One turning vector, and how many steps it has turned:
The counts run from 0 to 763.
[-22  10  12  -2   8   1 -21  -5  -3   6   9   8 -10 -22  -3  -4   4   3
   0   1  -7   1  12  -2  -7  13   4   6 -10   8  10   8  -6   6  -7  14
  -5  -3   3   7  17   0  12  21  -9   1  -5 -16  10   5   3 -14 -10 -15
  22  -2 -36 -11  18   8 -25   1  -5   1   6 -10  17   1  -7   6  -8  19
   1  -4   5  19 -20  -5   0   1   8   6  15   5  -7   1  -3]	739
[  0   9  -8  -9  26   5  -7  -8  24   8   0  -2 -19 -24   9  -3  23   3
   8   0 -27   0 -10   9  -1  17  -8  -4  -5  -6  19  -7  -3   0  -7   7
   5  -1  -9  -5   4  -3  10  24   9   5  -2  -1  -4  17 -14 -24  16  11
  21 -16   5  -7  14  10   0  -5  -4   6  -5  -6   4   8  -7  -3   8  14
  12  13  11 -11  -5  25  23   2   3  -2   9   5  14  23  10]	602
[  8  19 -10 -12  19  13  -2 -16  11   0  13 -17   7 -13  -7  -2   5  -5
  11   2 -15  -7   7 -11  14  20  18  -2  10   6   2   3   2  10  -2  -5
 -20  23   8   8 -15   9  12  17   4   4  11 -11  -4  10   1 -14  11  -3
  13  -8 -17  -2  -2  16  -1  10   0  16   3 -18  11   4  -6  -5  21   4
  13   2  15  22  -5   1   5   6  -7 -12   8   2  -4   2  20]	618
[ -7   5 -13  -3   3   1 -19   3  12 -13   4 -17  -4 -10  -2 -11  10 -14
  12  -4  -3 -18  -4  -9  12  11  13  -7   1  11   1   1   8   0  10 -20
   6  22   3  -5  -5  21   0  11  14  -6  30   1  -8  -9  -9   1  13   6
  -5 -17  -9   2  13  17  12  21  24   6  15 -21  19   7 -12  -2   9 -14
  -7   3  -5  18  -1 -12  -8  10  -4  -9  -6   7 -10 -13   3]	170
[-11  24  -5  -4  13   9 -16   6   1   5   5 -12  -4  -4 -17  -2  15   9
   4  -1 -15  -2   0   3  -1  22  12   5  -7   6   6   0 -10   0 -10  -3
 -11  12  13   4  13  29   5  21  -1   2   9 -10   8   1  -6  -4 -10 -10
   1 -11  -5  -7  15  15 -14  15  -1  30  14 -20  14  -6  -9  -5   2  15
  -2 -20   5   9 -10 -14   1  -1 -25   4   3   2   0   5  13]	730
[-27   1  -1 -11  15   6  -8  -8 -19   1  -1   1  -4 -10  -2  -7   7  -4
   4  11  -5   8   5  13  -7  -2   3 -17   0   8   0  -6  -1  -2 -10 -15
  -2   1  15  15  13  29  -8  10  13  -4 -14   5  13 -10   6  -8  -8  -1
  23  -2 -17  -4  16   1 -24  -7   5  10   6  -5  20  -6 -20   8 -12   8
 -15  11  -1 -13  -6 -12  13  -2 -10 -13  28  13  -9  18   3]	108
[ -1  13   4 -12  12  17  -3 -34  -6  -1  -2   2  -3 -25 -12   2   9  -8
   7  -7  -8   7  17   5 -14   4  12  -9  -7  -8   8 -10   7   5  11  -4
 -10  -3  22  -2   7  15 -19   7   9 -11  -1  -4  11  -3  -1 -11 -12  13
   8 -18  -8   1  21  -5 -21   9  12  15  15 -18   0  -3  -6   1  -4   9
 -22   4   4   1 -14 -12  12   1   1   3  -4   0 -16  20  20]	482
[-26  -3  -2   8   6  -5 -18 -11 -12   0  -5  11  -4 -15   6 -10   2 -15
   2   8   0  -3  11  -4 -14   2   3  -7   0   9  -1  -9  10   3  -6  -4
  -8   2  12  10   0   8   2  -6  -5  -7  -5  -2   5 -15  10  -5 -11  -4
  -1   2 -38   6  14   2 -21   8  15  -9  18  -6  23  -4 -13  10 -14   1
  -7  14  -5  12  -9 -17  -2  -2  20   1  21  15 -19  -8  -8]	743
[-24  18  -3  -6   3  -7 -28  -7  15  -3  16  -9 -12 -14  11  -7   3 -10
   3   5  -8  -3   4  -5   0  13   0   0   1  16   1  -4  -8   0   5   8
  -7   4  -8   2   7  -9  13  17  -5   2   8  -9 -13   3   6  -9  -4  -8
  16   8 -34  -9  20  14 -12   3  -9   9  13  -7  26 -12  -4   7   2  15
   8   7  12  23 -24  -5  -9   9   8  -1  19   6  -5   2  -3]	449
[ -1   8 -14  -9  16  12 -12 -13  16  -3  17 -19   0 -17   1  -5   6 -14
  11  -1  -3 -15   6 -12  16  13  11 -15  15   7  -1   7   8  12  10 -11
   0  25   1  -2  -7   6   9  18  16   0  28   2 -13   3  -2 -10  19  12
  12 -14 -11   2   2  12  14  11  12  13  -1 -17  16   5  -7   3  20  -4
   3  10   9   8  -2   1   2  17  -2 -14   4   9 -11   1  11]	708
[-29   2   0  -1  16   1 -18  10  -5   3  -5  -3 -16 -10  -6 -16  16  -3
  -8   7 -11 -11  -9   3  -7   1   0  -8 -19   5   1   0  -2   2 -11 -12
   4   4   6   5  22  27  15  15  14  -1  -6  17  14  -5   4  -6  -3  -2
  15 -21 -13  -3  18  10 -19  -3   7   3   5 -10  32  -2 -23   8 -13   9
 -11   3  -4  -8   6 -13   3  -4  -3   6  24   9  -3   8 -13]	646
[-26  11  -4   0  19  -3 -16   8   4   8   0  -8  -7  -3   7 -16  16   1
  -5   8 -18 -10 -11   3  -5  14  -6   4  -5  11  -1  -5 -10   0 -24   0
  -8   3  -4  16  10  10  24  11  -6   8 -10   8   2   3   8 -11   0 -12
  13  -9 -26  -4  12  16 -18  -5  -9   8  12 -10  35  -4 -11   4   1  15
   8   8   5   0  -5  -1   1  -7  -3   0  38  12   0   0  -6]	358
[  4  23 -10   4  10  -4  -6  -6  31   1  -1 -12 -15 -19   9 -10  25  -9
  10  -7 -28  -5  -3   0  -5  27   9  16  -7   5  19 -15   2   2   6   2
  -4   0  -8  -4  -6  -3  -3   4 -11  -3  15 -15 -15  11 -18  -7   1   1
 -12 -13  -2   0  20  14  -2  18   4  14  23 -18   2   6   0 -12  10   6
  10   3   1  17 -14  -3   4  -8   4   7  -8   2   6  -7  12]	433
[-15  -9  -3   5   7  -9  -2 -20   1  -3  -9   7 -15 -29  14  -6   6 -15
   4   6 -11   1  16   2  -6  -8  -1 -20   5   0   8  -9  12   3  -2  -6
   5 -11  -2   6  -4 -10  -2  -5   5  -9 -13   0  -5   4   0 -15   6   3
  22 -10 -18   0  17  -9 -23 -15  10  -9  -4  -5  10   8 -10  16   4   9
  -6  29 -13  -8 -12   8  12   0  28 -11  22   6  -3  22  -1]	404
[  4  10 -10  -3  15  10   4 -21  17  -8   9 -12   1 -27  -5   0  -4  -6
  13   5 -13   2  15  -6  21  15  16 -14  18   2  10   4   7   5  10 -11
  -2  20   6   1 -11   3  -2  23  11   0  16 -22  -9  13 -11 -16  13  -2
  20   0  -9  -9   4   7   8  -1   7  11  -3 -10   0  13  -6  -2  25   3
  14   6   6  13 -10   7   8  11  -1 -19  -5   2   3  18  20]	329
[ -1  14   8  -7  17  17  -9 -11  -9  -1   3   2  -1 -23 -22   3  10   1
   4  -3  -5  -2  13  -3  -5  10  16  -5 -14  -1   7  -1   1   9  -2  -4
 -11   2  21   3  15  27  -6  19  11  -3   2 -13  20   1  -6  -7 -13  -4
  12 -24  -8  -1  17   3 -27   9   6  18   8 -21   8   5 -11   0  -2  13
 -17 -15   2   9 -11 -15  12   0  -9   7  -5  -4 -12  19  10]	104
[-14  10 -11  -3  14   5 -19  13  -2  -3  -4  -7  -4   1  -3 -11  22  -9
  11   4  -5 -10 -10   3  -9  17   2  -4  -7  11   2  -5   1  -2  -8 -21
   1  12  11   3   5  38   0   5   7  -2   6   9   3 -15 -10   3  -3   7
 -10 -10  -1   4  18  15  -7  22  18  19  26 -18  23  -2 -20  -1 -10  -4
 -11   0  -4  -1   4 -20  -2  -8 -13  -1   4  13  -6  -9   1]	639
[-20  11   1 -12  13   3 -14 -18  -3   1   2   5 -14 -21  -2   1   7   0
   4   8 -11  20   9  16 -14   1  -6 -10  -4   1  14 -10 -10  -2  -5   5
   0 -12   9   3  17   3  -8  16   1  -2 -10  -4   8   3   2 -16  -6   2
  27   5 -18 -16  26  -2 -24  -9  -5  12   7  -3   8  -4 -13   7 -11  21
  -6   6   3  -6 -23  -1  15   2  -3  -1  18   6  -8  34  10]	22
[ -9  10 -15   9  10 -15  -2   3  24  -3 -14 -11 -20 -13  22 -17  26  -9
   9   5 -37  -1  -6  10  -8  20  -1   8   1   2   9 -19   2  -4  -6  -1
   3  -5  -9  10 -13  -2  -3  -8 -16   1  -3  -5 -19   9 -13  -7   4  -2
  -7  -2  -6  -1  20  14 -14   1   0   7  21  -9   8  -1  -4  -5   5   4
  16  19 -14  -1 -16   5   7 -13   5   1  14   3  16  -5   7]	519
[  5 -12  -2  12  11   6  -2 -20  -9  -4  -7  18   1 -35  -5   2  -4 -17
  15   1   6   0  21  -8   3   6  21  -7   6  -3  11  -2  28  14   0 -16
  -1   7  13   6 -12  13 -12   2   4 -11   0 -21  12  -4  -9 -10  -2   3
   2  -5 -14   0   7  -7  -7   8  26 -15   3 -13  -4  22 -12   5  -8  -7
  -2  10 -16  13   1  -3   8   6  23  -7  -4  11 -12  -6  12]	122
[-10   7 -12  -2  13  -5 -16 -20  23   1  12  -2 -10 -21  18 -11   7 -13
   5  -3 -13  -9   5  -7   3  12   1   0   7  10   9  -6   3   6   3   8
   1  11 -15  -5  -9 -20  20  10  -4   3  14  -6 -24   7   2 -13   8   6
  14   0 -27  -6  11  15   6   9   3   0   4  -4  20  -1   1   2  10   9
  14  16  14  21 -12   7  -3  10  20  -4  13   7  -4  -4   1]	160
[-11  13  -9 -12  14   1  -3 -16  19  -9  10 -26  -6 -23   3 -11   9 -13
   1   6 -20  -7   5  -6  15   4  10 -16  11   8  -2  -3   1  -1  11 -11
   0  10  -2   0  -5  -3   1  13  16  -8   8   5 -17  17  -4 -12  21   4
  23 -16 -11  -3   9  13  -5 -10   3  13  -5 -11  16  -3  -4  -2  32  10
   2  16   3   8 -15   1   5   7  -3 -12  12  -6   0  22   9]	153
[  1  10   1  -6  15  18  -6 -28  -9   6  -6  11  -2 -19  -8   8  18  -5
  13  -7  -8  11  13   8 -24  10   6   0  -6  -6  16  -8   7   4   0   0
 -12  -2  21   4   4  16 -17  10   1 -10  -3  -8  15   1  -4 -13 -13  10
   3 -15  -7   3  17  -1 -18  16   8  16  18 -14   1   1 -13  -4 -12  14
 -11   4  12   0  -7  -7  13  -4  -1   6   3   7 -15  13  25]	481
[-17  10 -13  -9  13   8 -23  12   1  -2   5  -4  -9   0  -6   1  16  -2
  12   2   3   3  -7   7  -4  15   4  -7  -1  14   6  -3  -4  -1  -7 -16
   7  15   4   1   7  36  -4  19   4   1  14   6   6 -19 -10   0  -8   4
  -1  -1  -5  -5  18  16   2  22  10  16  21  -8  15  -4 -18   0 -15   1
  -5  -7   6  -5  -3 -11  -3   1 -23  -5   1  17  -8   0  10]	552
[-15  -9  -7   9  16   0  -9  -5   2   4  -5  22 -12 -19  10   0   3  -8
  15  10  -5  11   5  13  -8   8  -5 -10   6   6  21  -7   8   9  -9  -5
  15   1  -5   8  -4   7   2  14  -1   4  -9  -5   8  -9  -7 -14   2   5
  12  18 -16 -10  21  -2   0   2  12 -15   3   5   4  15 -20   9 -27   2
  12  18  -7 -16   2  16  15   1  14 -10  18  20  -1   1   5]	672
[-28   5   0   1   6  -3 -24  18   9  -5   8 -12 -24 -14   3 -14  18  -5
   1   2  -4 -18 -10  -3  -1   7  -2  -5 -17  10   5   1  -3   1   5  -8
  23   3  -7 -11  23   9  15  20  17  -7  13  13  -2  -4  -6  -1   3   3
  11 -18  -9  -2  23  18  -1   6  12   6   3 -10  26   1 -11   8  -6   2
  -6   5  -5  -2  -6  -8  -2   7  -1   3   8  15  -4   4 -16]	178
[  4   7 -13   8  17   1   1  14  11  -3 -10 -17  -6 -10  -7 -17  25  -8
   6   1 -19 -22 -10  -6  11  24  17   7 -10   0   2   2   7   5  -8 -20
  -3  16   6   1  -4  29   7   0   9  -4  11   1  -2   5 -13  -4   9  -1
 -15 -31   2   5   7  20  -3  12  11  14  15 -27  16   7 -11  -9  14  -5
   4   1 -14  11   7  -9   2 -11  -2   4   0   5   4  -6   5]	348
[ -5  -1 -12   7   6 -10   1 -17  13  -9  -4 -15   1 -21   8 -13   2 -20
   9   3 -17 -13  14 -13  10  12  20   0  15   8   0 -10  18   3   7 -17
  -9   8   3  12 -20   0 -10 -10  -1  -8   7 -10 -21  11  -6  -6   9  -3
  -9  -7 -17   5   3   9  -7   4  14   0  13 -17  13  10  -4  -3  23 -10
   8  21 -14  20  -7  -4  -1  -3  13  -6   8  -1  -4  -9   9]	702
[ -3  -4  -6   0   9   2   2  -9   8 -12   1  -2  -8 -35  -6   1  -1 -10
  14   9   0   2  12   1  21   7   8 -21  14   0   9   6   9   4   8 -21
  17   8   1  -3   1  11 -10  22  20  -5   8 -10  -3   3 -17 -10  16   2
  19  -3  -2 -11  12   2   9  -6  18  -5 -13  -4  -3  17 -15  10   8   2
   0  11 -15  -3  -9  11  12  13   1 -19  -1   8   0  19   8]	41
[  5   0 -12  -4  14  11  -3 -12  12  -7  -7 -12 -16 -27  -3  -3  20 -11
  17  -4 -14  -2   1   6   3   6  12 -13   3  -5  14  -7  11   3  12 -20
  15   6   3 -10  -5  14 -14  10  20 -12  13   3  -5   7 -18  -6  15  18
   7 -22  15  -2  12   4   6   2  18  10   2 -11  -3  12 -14  -2  13  -2
  -7  11 -10 -11  -2   5  15   2  -1  -6  -8   9   1  19  15]	596
[ -1   5 -10 -12  14  11  -9 -29   3  -1   6   4  -1 -25  -7   6   3  -8
  21   4   0  12  15   6   9   7   9 -18  20   4  12  -3   8   4   9 -13
   6  14   8  -5  -9  13 -16  22  12  -2  13 -11  -4  -4 -12 -12   6  16
  20   5  -2  -5  15  -2   8   5  14  11   1  -2  -6   7 -12   3   5  -1
   2  10  11  -5 -13   9  16  16  -4 -21  -3  10  -8  22  26]	39
